Look-ups in named tables: a row name and a column name give one cell, copied from the table.

tebozis:
,sebibu,tazulod,piz,gidob,lir,rav
sebor,-40858,-10571,63315,-28932,22816,-1931
fovonu,19455,4436,-5861,21004,30893,-20743
kup,44663,22629,-16514,36753,-47169,43821
sot,-73878,-42898,-8106,-78569,22761,15471
domor,41190,21811,-46562,31743,-17135,24195

What is the rav of sot in tebozis? 15471
What is the gidob of kup in tebozis? 36753
What is the lir of domor in tebozis? -17135
What is the piz of kup in tebozis? -16514
What is the lir of sebor in tebozis? 22816
What is the sebibu of kup in tebozis? 44663
What is the rav of domor in tebozis? 24195
What is the tazulod of kup in tebozis? 22629
What is the rav of kup in tebozis? 43821
What is the piz of domor in tebozis? -46562
What is the rav of sebor in tebozis? -1931
What is the rav of fovonu in tebozis? -20743
What is the tazulod of sot in tebozis? -42898
What is the piz of sebor in tebozis? 63315
What is the piz of sot in tebozis? -8106
What is the sebibu of domor in tebozis? 41190
What is the lir of fovonu in tebozis? 30893
What is the tazulod of domor in tebozis? 21811
Which row has the largest tazulod? kup

gofilo.csv
,nav,gofev,mezufem,lunuz,kar,sis,las,tofim,sez
ror,58,84,67,82,100,60,56,125,29
fuva,112,106,49,188,144,212,140,139,188
mefofib,129,88,37,196,132,196,176,121,218
gos,59,63,40,71,81,40,74,104,46
timuba,146,139,173,149,124,158,140,114,156
teroke,130,83,29,168,136,187,186,90,229
kos,146,143,171,152,126,159,143,119,154

tofim of gos: 104
kar of ror: 100
nav of timuba: 146
gofev of teroke: 83
sez of mefofib: 218
sis of fuva: 212
sez of gos: 46
Which row has the largest sez? teroke

Table nulut
         fimepet  sef
sokef        155  155
fel          134  166
nobale       150  126
salus        110  158
paf          131  151
nepama       207  128
patab        137  142
mon          126  154
rinas        244  140
papapez       43  168
fet          184  123
mavafa        77  141
kel          143  160

sef of papapez = 168
sef of sokef = 155
sef of kel = 160
sef of rinas = 140
sef of paf = 151
fimepet of mon = 126
sef of mon = 154
fimepet of salus = 110
sef of mavafa = 141
sef of nepama = 128
sef of salus = 158
fimepet of kel = 143
fimepet of mavafa = 77
fimepet of papapez = 43
Which row has the largest sef? papapez

pel =
         kisosag  zerek  pov  neleraf
sava         816    219  295      366
bido         489    329  461      539
badu         469    653  408      549
pitado       353    136  465      654
vakad        597    382  583      445
mubuti       309    946  414      574
linaviz      396    664  343      309
tas          614    756  418      308
lono         436    683  307      273
kinifeb      756    424  428      635

kisosag of kinifeb = 756
pov of bido = 461
zerek of pitado = 136
neleraf of pitado = 654
pov of tas = 418
zerek of vakad = 382
neleraf of sava = 366
kisosag of vakad = 597
zerek of mubuti = 946
Which row has the largest kisosag? sava

mupit:
        duk  luvatef  simag  bito  fepif
depi    100       84    176   121     99
nak      78      157    226   140    146
zam     149      205    121   236    143
fud      42      201     91   228    150
rusu    190       49     65    92    174
tipe     80      157    234   135    141
kulasa  148      124     61   169    127
gan     109      214    178   203    104
tobo    241       96    155   123    234
luv      46      153    134   178     65

nak, luvatef => 157
luv, bito => 178
tipe, fepif => 141
luv, duk => 46
gan, bito => 203
luv, fepif => 65
zam, bito => 236
tobo, fepif => 234

midivo.tsv
	ragizul	mirumig	sokop
varega	492	169	517
nebar	197	242	794
ritu	196	310	708

What is the sokop of ritu in midivo?
708
What is the sokop of varega in midivo?
517
What is the mirumig of varega in midivo?
169
What is the ragizul of varega in midivo?
492
What is the ragizul of ritu in midivo?
196
What is the mirumig of nebar in midivo?
242
What is the sokop of nebar in midivo?
794
What is the mirumig of ritu in midivo?
310
What is the ragizul of nebar in midivo?
197

remina =
	pebufes	pamo	sis
sifote	6.580	3.147	4.334
kefupi	3.672	2.312	4.265
sivera	7.983	6.081	4.185
zule	8.220	4.456	4.348
teg	7.495	6.920	4.039
nep	5.861	3.155	4.237
gibaf	4.589	2.920	4.203
gel	9.437	4.373	4.465
geg	8.220	4.696	4.314
medagep	7.597	4.765	4.294
disume	6.055	4.998	4.184
vir	7.078	3.335	4.292
dedul	3.613	2.133	4.290

gel, pebufes -> 9.437
geg, sis -> 4.314
sifote, sis -> 4.334
dedul, pebufes -> 3.613
dedul, sis -> 4.290
disume, pamo -> 4.998
teg, pebufes -> 7.495
medagep, pebufes -> 7.597
vir, pamo -> 3.335
zule, sis -> 4.348
teg, pamo -> 6.920
geg, pamo -> 4.696
gibaf, pebufes -> 4.589
gel, pamo -> 4.373

vaza =
,zanor,muge,nibop,saniber,fizupu,getef,vezar,fep,venulub,ramol
vip,119,245,162,160,168,186,201,152,202,182
gad,225,64,188,187,168,167,175,238,94,182
ziruvu,119,184,158,160,171,183,167,147,194,175
zufeke,174,126,166,109,175,174,198,182,135,221
tig,185,72,174,141,112,199,216,210,123,155
met,233,185,205,198,173,150,165,152,170,150
gil,206,143,163,185,224,170,101,171,192,211

vezar of ziruvu is 167
fep of ziruvu is 147
muge of zufeke is 126
getef of ziruvu is 183
ramol of ziruvu is 175
fizupu of tig is 112
muge of tig is 72
ramol of gil is 211
vezar of tig is 216
zanor of vip is 119
Which row has the largest venulub? vip

ketupe =
,zon,pizof,mos,gen,gavo,mik,rariges,nuv,sapipu,med
sapi,-11,21,33,21,-19,-34,-11,1,21,57
gul,21,39,-19,21,52,-3,11,1,78,36
datined,-2,65,21,21,21,76,1,21,21,11
nir,-3,24,36,-29,-20,-10,-14,-4,21,70
bis,17,-10,21,-21,-8,29,21,-4,19,83
gafiga,39,15,21,23,27,21,21,21,-56,78
zovi,-21,61,7,-4,4,-72,5,21,-2,22
gub,-7,45,48,-9,72,87,-5,15,21,29
kufumup,6,5,21,21,-16,12,-14,-6,6,79
dufef,-17,54,23,-14,-11,-56,-4,21,-11,40
lizub,-6,54,21,-10,58,86,-4,21,21,22

nuv of zovi is 21
gen of bis is -21
mik of dufef is -56
nuv of sapi is 1
mik of zovi is -72
zon of nir is -3
sapipu of datined is 21

